In the rows, zero is written as 128.
Named moves come first, each a turn or a mirror and shown by rows before and after it. Which of them, in which order, take the first row of each pair that follows to the second? Write the first one first, as in the answered first pair.
z_212 (before -> after):
[135 178 150  56 169 114 128 100]  ->  [133 185 163  61 156 123 152 117]
[134 105 106 127 143 106  69  87]  ->  [129 150 163 151 103 126 171 173]
[120 124 123 144 119 133 138 139]  ->  [123 119 116 138 125 126 117 121]
z_575 (before -> after):
[144 114 131 112 123 147  88 115]  ->  [125 141 145 146 105 128 150 155]
[137 110 143 109 141 136 102 100]  ->  [120 133 157 142 119 116 155 142]
[135 106 158 157 107  77  97 131]  ->  [135 104 156 148 114  80  94 125]
z_586 (before -> after):
[153 143 155  81 133 173 134 137]  ->  [137 153 132  69 165 144 152 130]
[120 109 117 125 122 136 102 114]  ->  [101 123 110 135 131 111 133 119]
[116 133 125 140 130  97 142 126]  ->  [137 125 146 146 103 122 124 138]
Then:
Each pair is 2 to 3 moves apart.
[ 81 182 105 161 159  32 169 117]  ->  [ 96 207 155 144 127  90 215 171] | z_575, z_212
[123  99  99 135 144  95  83  85]  ->  [119 118 103  86 180 123 114  86] | z_212, z_586, z_586
[ 93 188 175  96 153  85 155 144]  ->  [ 96 188 189 133 121  76 140 153] | z_212, z_586
[139 153 163 150  89 136 142 162]  ->  [121 125 110 158 122  84  89 106] | z_212, z_575, z_212
[130 128 139 173  89 111 111 141]  ->  [116 151 138 157 112 111 161 154] | z_575, z_586, z_212
[ 90  76  42 159 104 164 107 106]  ->  [113  97  84 150  74 220 139 154] | z_212, z_586, z_212
[123 168 125 126 135  86 125 130]  ->  [140 146 124 118 135 104  86 113] | z_575, z_586, z_575
[141 104 123 134 112 175 106 117]  ->  [105 126 115 158 120 125 175 139] | z_586, z_586
[150  92 131 149 103 151  98 127]  ->  [145  87 112 127 134 147  89 103] | z_575, z_586
[149 125 136 137 112 160  90 140]  ->  [130 137 135 168  97 124 127 164] | z_575, z_212, z_575
[142 144 145  61 127 170  69 130]  ->  [117 163 127  45 166 144 116 128] | z_212, z_586
[171 103 153 136 106 213 111 139]  ->  [107 143 119 176 145 115 215 156] | z_212, z_586, z_586
[123 130 112  92 168 147 157 107]  ->  [113 127  95  96 170 134 154  98] | z_575, z_212
[113 142 122 117 150 119 164 146]  ->  [121 116 106 132 143 106  99 111] | z_212, z_586, z_212
[122  93 151 165  94 165 157 119]  ->  [122 103 154 142 111 178 177 121] | z_586, z_212
[151 148 163 113 135 133  62 105]  ->  [144 162 159  88 162 137  85 106] | z_212, z_586
[124 149 130 130 123 186 164 140]  ->  [111 126  80 135 149 134 109  85] | z_212, z_575, z_212
[128 104 131 127 133 143  96 119]  ->  [120 108 132 110 144 151 111 124] | z_212, z_586
[134 111 116 113 168 159 116  84]  ->  [137  95 122 151 133 147  84  83] | z_586, z_586, z_212
[134 142 161 138  92 136 171 170]  ->  [111 146 102 108 168  95 171 117] | z_575, z_586, z_575
[150 105 139 122 108 170 104 124]  ->  [139  89 119 132 116 145  88 100] | z_575, z_212
[115  97  90 180 134  71  86 100]  ->  [103 126 111 205 112  66 139 143] | z_575, z_212
[142 186 177  65 129 139 163 178]  ->  [115 189 158 102 129  85 182 178] | z_212, z_575
[131 150 147 131 115 156 174 166]  ->  [132 138 116  83 167 164 143 122] | z_575, z_212, z_586
[153 155 168  67 117 148  73 120]  ->  [108 186 145  73 153  95 155 138] | z_586, z_212
[134 121 114 100 157 127  93 100]  ->  [123 133 105 109 165 104 113 100] | z_586, z_575
[153  99 114 130 104 190  98 128]  ->  [132  99  73 110 155 150  99  89] | z_586, z_586, z_575
[104  99 108 131 117 151  99 131]  ->  [105 103 108 111 129 163 104 130] | z_212, z_586
[118 133 108 139 146 133 158 136]  ->  [125 134 117 129 142 153 163 137] | z_575, z_212
[109 107 136 145 115 135  96 113]  ->  [ 86 124 119 129 149 113 136 113] | z_212, z_586, z_586
[106 177 111  86 174 147 183 119]  ->  [ 85 175  95 150 152  81 173 118] | z_586, z_212, z_586
[144  88  94 125 132 168 103  98]  ->  [118 123  89 113 164 149 182 118] | z_212, z_586, z_586
[152 124 165 165  94 143 122 135]  ->  [138 128 161 181  93 113 126 132] | z_212, z_575
[119 146 130 132 138 101 130 143]  ->  [126 134 127 141 126 104 106 134] | z_212, z_586, z_212
[105  94  82 100 134 123 137  74]  ->  [118  87  87 104 119 130 119  72] | z_586, z_575
[108 130 100 124 160 101 168 119]  ->  [143  92 106 112 141 146  92  94] | z_575, z_586, z_575
[127 115 137 177  94 100  85 130]  ->  [150 103 136 120 122 141  62 103] | z_586, z_212, z_575
[115 140 119 129 141 133 176 145]  ->  [142 106 120 117 129 158 102 110] | z_586, z_212
[110  66  25 168 152 117 147  92]  ->  [130  87  99 196  76 173 196 176] | z_586, z_575, z_212
[118 105  81 144 201 136 126  95]  ->  [108 112  83 163 197 119 143 105] | z_575, z_212, z_575
[115 124 108  89 164 133 136 111]  ->  [106 126 101 101 163 121 143 112] | z_575, z_212
[152 124 184 142  72 180 103 167]  ->  [103 129  90  89 200  98 121  86] | z_586, z_586, z_575
